Families of rows that turns and mirrors carry onto each other, the same ones carrying the whole set onto itself: the rest of each named row's family, in list order
4 families of 8 rows
pel: [ 50   3 -30  12  11   1 -12   1 -56  23]
Kovum: [ 56   5 -20  24   6  13  -4   4 -58  18]
reg: [-12 -35  56   4  -4 -25 -20 -34  35  -2]
Gir: [-10 -37  46   5 -30 -14  -6 -27  29 -39]
pafad: [-11 -21  45   8  -7 -35 -17 -29  47 -14]
tet: [ 20  32 -22  37  12  19 -10  10 -19  45]
tig: [ -4 -32  67  21 -10 -13 -10 -30  34  -9]
buvo: [ 32  20 -27  22  22   7   3  10 -40  41]
zev: [-28 -20  48  16 -19  -9   7 -19  44 -20]
toma: [-12 -44  50   2 -28 -12  -9 -29  23 -32]
dinob: [ -3 -18  56  24 -13 -23  -7 -26  47 -21]
zeg: [-36 -34  47  -1 -11 -12  -4 -24  34  -4]
zukos: [-14 -37  40  -1 -27 -21 -11 -28  30 -36]
Dugi: [ 34  18 -37  23  -4  18  16  17 -47   5]
Bik: [  1 -47  37  -9 -21 -29   6 -26  10 -44]
rilu: [ 51  15 -39  15   8  -6  -8   5 -46  12]
Vaveg: [ 34  26 -31  26  20   4   5  12 -35  35]
faku: [ 25   0 -37   4   5  16   3   9 -59  24]
Loz: [-15 -43  43  -3 -26 -18 -13 -30  25 -31]
Salaf: [-34 -22  38   3 -14 -19  -1 -21  45 -15]
Ral: [ 19  27 -21  34  14  20 -12   9 -23  50]
fasu: [ 26  14 -48   7   2   6   6  14 -47  12]
kuz: [-29 -33  57  12 -16  -2   4 -22  34  -9]
zopu: [ 19  30 -24  33  14  18 -12   9 -20  48]
fike: [ 37  25 -24  32  18  11   9  13 -37  34]
Vum: [ 32   3 -26  20  -2  27  13  13 -59  17]
lov: [  2 -48  42  -5 -22 -25   8 -26   8 -44]
Niv: [ 35  19 -21  29  20  13   6  11 -42  40]
pefa: [  2 -45  39  -6 -22 -27   8 -26  11 -47]
lag: [  1 -50  41 -10 -21 -26   6 -27   7 -42]
Kado: [ 57  17 -29  28   3   5   0   8 -47   7]
zelo: [ 21  29 -19  37  13  22 -10   9 -22  47]

Which other rows belong to the same family as Vaveg? Gir, buvo, toma, zukos, Loz, fike, Niv
Which other rows belong to the same family as zopu? tet, Bik, Ral, lov, pefa, lag, zelo

Families of rows that turns and mirrors carry onto each other, the same ones carrying the whole set onto itself: the rest of each named row's family, in list order
5 families of 6 rows
keroz: [-25  -4  12   6 -14 -15   5  58  26  12  -5  10   9   0 -31 -13  19  37
  31   3 -24   5  36 -15  58 -20 -34]
gifas: [  1 -42 -25  52  31  57 -20 -13 -37  17  18  -8   1   2 -45 -16 -10 -30
 -65 -21  74 -16  14 -24 -16 -45 -20]
Dataz: [ 24 -35 -88  39  24  -5 -25  26 -44  13 -12  17  -4  23  -7 -57  -4  35
   2 -63  17   3 -25 -62  16   7   1]
Sez: [ 51  31   4  36  11   3 -22  35  45  21  51 -49 -33  46 -12   3 -44  20
  -5  -4  60  10  -2 -34 -26 -26  -2]
runoz: [  4 -54  -1  54  10  42   0 -43 -11 -36  10   7  28  20   5 -49  15 -23
 -49  10  33 -21  24 -21  -9 -22  24]
desak: [ 29  21  -2   3  33 -26  25  52  50  54  48 -33 -15  23 -44   2 -38  31
 -23   2  61 -21 -26 -42   0 -16  11]
nudaz: [ 38 -12 -67  63  43  20 -34  44  -2  14  25 -38  -3  20  13 -11 -26  14
  30 -22  28 -24   8 -78 -18  -5  -7]
Gogo: [ 30 -39 -78  60  33  11   5   5  36  -3   1 -10  17  10  34 -68  -5  25
  26 -40   7 -23  26 -59  -2 -16 -15]
govo: [ -4  -2  54  14 -26  16 -14  20  27  13  18 -11 -23  38 -28 -21  -9  24
   7 -15  16  41  16  11 -20   5 -40]
nagen: [  2 -43 -34  69  21  53 -41   1 -56 -19   7  -5  14   6 -13  -5   9 -26
 -20   5  29 -23  34 -49   2 -25  -3]
nidaf: [ -6  -4  -7  30   2   7 -12  30 -12 -14  11   4  17  -5 -40  21  20 -10
 -32  44  20 -25  44 -34  73 -67   9]
Rodu: [  2 -19  42   8 -17   9  19 -17  34  -2  36  -9 -13  63 -52 -45 -24   7
 -28 -43  49  23 -10  -3 -33 -41 -44]
Lakir: [ 24 -23 -72  41  44  20   6  27  -5  41   3 -22 -18  11 -34 -34 -12  20
  23 -38  20 -15   1 -73 -26  32 -51]
fose: [ -1  -7 -28  14  40 -14  24  47  -2  29  22  -2  20 -14 -56  15   2   4
 -44  33  42 -55   3 -57  61 -46  25]
sulep: [ 73  27 -27  34  16 -16  30  -1  76  -5  37 -35 -17  45  -2 -28 -20  15
 -25  24  45 -15   9 -49   7 -32  20]
bafo: [ 15 -30 -26  33  -4  20 -28 -18 -68 -16  -4  29  -6  31 -44 -34  11  -9
 -78 -18  50  14 -11 -22  27 -28  20]
lubi: [  7 -27  46  25 -14  21  15 -33  40 -15  20  -2   2  44   0 -59  -2   9
 -32  -5  30  17   8  12 -33  -2   3]
tez: [-15 -16  43   8  -7  28   5   0  17  34  17   1 -16  14 -65 -25  -9   3
 -51 -28  54  26  11  23 -11 -33 -46]
boto: [ 69  27 -57  20  16 -36  -9  38  14  22  27 -11 -29  47 -28 -23 -32  36
 -40 -26  62   7 -35 -51  34 -37  31]
lodiv: [-19 -26  -7  -2 -14 -21  50  19  25   0  -6  15   6  32 -61 -51  16  31
  30 -29 -25   2  13 -41  27 -11 -67]
Kis: [-23 -26 -31   9  10   3  30  34  -3  34 -23  17   0 -12 -65 -28  25  27
  16 -13 -18  -6  26 -38  38  15 -64]
nodim: [ 45   7 -20  18  30 -30  30  26  46  11  58 -38  -7  61 -30 -18 -45  20
  -8 -15  57 -32 -35 -74 -14 -41  11]
logut: [ 36  10 -24  27   7 -19  39  -2  49 -23  10  -3  12  14 -23 -18  19   4
 -40  53  16 -31  37 -42  67 -55  22]
lokos: [ 29  15 -42   4  -3 -44   3  39  -6   6   3  23  -5  19 -52 -16   6  31
 -51   1  32  -3  -9 -36  95 -60  28]
Naf: [ -2 -29 -25  24  -2 -13  29  14  61   1 -14  15  21   4   9 -69  17  42
  27 -28 -22  -1  39 -18  34 -21 -33]
gerep: [ -3 -21 -32   1 -12 -28  -1  37 -12  20 -21  37  -4  21 -31 -60  11  56
   7 -57  -8  29 -14 -19  46   6 -21]
neka: [ 25 -42 -82  51  38  14  14   5 -15  -7   9 -13   5  38 -25 -47 -12   5
  26 -42  15 -33  -3 -97 -18  -5 -38]
tuv: [ 25  -5  14  10 -23   2 -16 -10 -17   6  11  13 -33  59 -45 -47 -13  20
 -59 -35  52  51 -30   6  -6  -4   1]
Pev: [-10 -57 -21  47  15  36   0 -31 -39 -33  17   8  26  26 -47 -30   4 -36
 -53 -17  48 -32  15 -45   5 -72 -13]
voz: [ -9 -14  -8   3   9 -34  45  27  15 -13  24   9  32  19 -61  -6  10   5
 -26  24  18 -50   4 -58  73 -73  11]

Which other rows belong to the same family as nidaf? keroz, Sez, nudaz, govo, nagen
Which other rows belong to the same family as bafo? Dataz, boto, lokos, gerep, tuv
Which other rows belong to the same family as lubi? runoz, Gogo, sulep, logut, Naf

